(in the rows, 128 means zero)
Each path below is one point turned by a fixed rotation once a step. After each direction that follows a path, write how fast that rotation turns it, in degrees a step (0 if it stays still).
Each turn is a multiple of 5 degrees from 10 to 175, or 0.
Each row of a path follows its step; steps can be skipped.
path 1
step 4: [122 134 120 133 131 130 127 122 132 123 128 129 126 122 122 125 119 138
 138 118 129 128 132 126 122 126 128 136 128 135 126 133 125 123 134 130
 123 135 132 126 129 125 134 135 125 129 126]
step 5: [123 124 131 125 133 122 131 129 134 121 134 137 128 126 129 133 127 126
 114 123 123 123 121 132 123 130 125 129 118 123 129 130 126 137 132 130
 125 125 134 127 131 128 126 138 127 133 120]
step 9: [135 126 130 136 123 133 123 134 120 130 127 124 132 131 133 130 123 130
 129 130 122 131 130 125 126 125 134 134 134 127 130 134 132 138 125 125
 128 131 117 124 116 120 127 133 129 129 134]
step 10: [127 133 124 126 130 126 128 136 120 137 121 125 131 125 128 131 119 134
 123 122 124 126 136 131 141 127 121 127 128 125 118 132 130 131 130 127
 124 123 129 128 130 140 131 125 132 125 130]
step 14: [133 128 121 125 133 123 125 124 132 123 133 134 122 132 132 121 127 120
 127 131 123 126 125 128 126 136 136 126 115 124 128 131 120 131 115 124
 128 128 130 134 125 128 134 135 126 129 125]
step 19: [122 140 124 126 133 125 128 131 121 129 116 118 135 126 126 131 127 128
 124 126 126 126 120 133 128 127 134 125 124 133 132 126 126 128 130 132
 133 119 122 126 125 138 134 126 130 135 133]
step 21: [127 131 128 131 131 123 134 129 126 125 125 130 128 133 127 124 127 130
 123 121 129 124 126 137 138 127 117 116 134 126 121 134 132 133 131 129
 126 127 131 132 120 122 127 115 126 131 129]
step 30: [131 139 123 135 127 130 127 130 127 125 132 118 125 131 121 124 125 130
 125 134 129 128 119 137 134 129 120 121 120 127 134 129 128 124 128 136
 134 125 126 127 120 121 129 126 135 133 131]
Speeds:
[127 128 128 127 128 130 131 128 128 127 130 130 128 132 126 124 125 126
 126 129 127 127 127 131 127 128 127 127 129 129 130 127 127 128 126 129
 127 131 127 128 129 127 129 128 130 126 126] -> 45
[124 130 128 127 126 125 128 127 128 127 128 128 128 128 127 127 129 126
 126 131 129 127 129 131 129 127 128 131 124 129 128 128 127 127 132 126
 126 127 125 130 130 129 127 129 129 127 129] -> 125
[125 127 128 131 130 129 126 127 128 128 131 126 126 127 126 127 128 129
 129 126 128 128 131 130 128 128 127 127 131 127 126 128 129 127 130 126
 129 129 127 128 124 127 128 128 130 127 130] -> 125
[129 129 127 128 129 128 130 126 126 126 127 128 130 129 128 128 130 127
 130 131 129 130 127 129 128 128 131 128 132 126 126 125 126 128 128 127
 127 126 128 132 125 128 130 129 130 130 126] -> 60
path 2
step 8: [114 132 124 135 121 121 122 124 138 133 125 135 135 125 137 127 127 126
 133 131 123 124 127 132 130 136 129 128 137 127 130 136 131 125 132 132
 131 125 121 131 127 128 128 139 128 131 126]
step 13: [121 131 133 129 129 132 136 125 126 123 133 134 129 123 137 125 131 126
 135 131 130 128 130 122 134 133 128 124 129 131 123 132 130 122 131 119
 121 126 124 118 125 130 137 140 128 118 133]
step 16: [136 128 130 118 127 129 125 128 131 122 126 124 130 123 126 127 135 132
 128 127 133 130 121 140 129 131 125 133 135 121 138 123 126 133 124 124
 124 131 125 132 130 131 129 141 133 138 130]
step 17: [119 129 137 128 125 120 121 120 137 129 127 136 126 116 128 127 118 128
 132 126 129 132 136 132 130 127 124 130 126 125 138 136 130 121 129 123
 132 131 132 126 134 126 132 126 123 130 130]
step 20: [128 126 125 134 131 133 135 136 134 131 119 126 139 124 125 134 121 133
 137 121 128 130 118 122 138 136 128 130 127 132 131 124 128 128 122 127
 124 130 128 133 121 128 130 135 127 121 126]
step 22: [129 120 132 122 124 127 130 121 127 125 132 141 128 121 130 128 128 133
 127 135 141 130 137 127 129 123 127 133 128 133 122 129 128 127 125 123
 133 129 126 126 126 127 118 137 126 118 136]
step 25: [123 130 130 122 130 131 132 129 129 123 122 125 133 123 128 116 129 127
 130 131 117 128 129 135 137 128 129 129 118 122 135 119 126 139 131 126
 124 123 131 133 124 135 133 136 125 129 133]
step 26: [128 133 121 126 129 129 124 133 130 141 123 133 128 119 136 125 131 128
 138 128 126 130 133 129 130 123 128 128 126 136 134 143 129 126 133 124
 135 120 129 127 134 127 127 128 121 123 123]
Speeds:
[127 129 127 130 128 130 127 129 126 129 124 125 130 127 130 128 129 128
 129 132 129 130 129 127 130 127 129 130 129 127 129 129 126 130 127 129
 126 127 127 128 127 124 127 126 127 129 129] -> 65
[129 129 129 129 131 129 126 129 130 129 131 127 131 130 128 128 128 125
 125 129 129 130 127 129 129 127 130 126 126 128 128 126 125 130 126 127
 127 129 128 129 130 131 128 130 127 129 128] -> 160
[129 128 126 125 128 129 128 128 125 128 129 125 129 128 131 129 129 127
 127 128 131 129 128 129 126 129 127 125 130 128 127 131 128 127 130 128
 125 130 127 129 128 130 132 127 127 128 126] -> 130
[129 128 131 126 125 127 128 126 126 128 126 129 127 129 125 128 128 127
 126 130 125 128 129 130 129 128 132 128 127 129 125 129 128 129 130 129
 125 129 126 130 126 129 126 128 129 128 127] -> 115
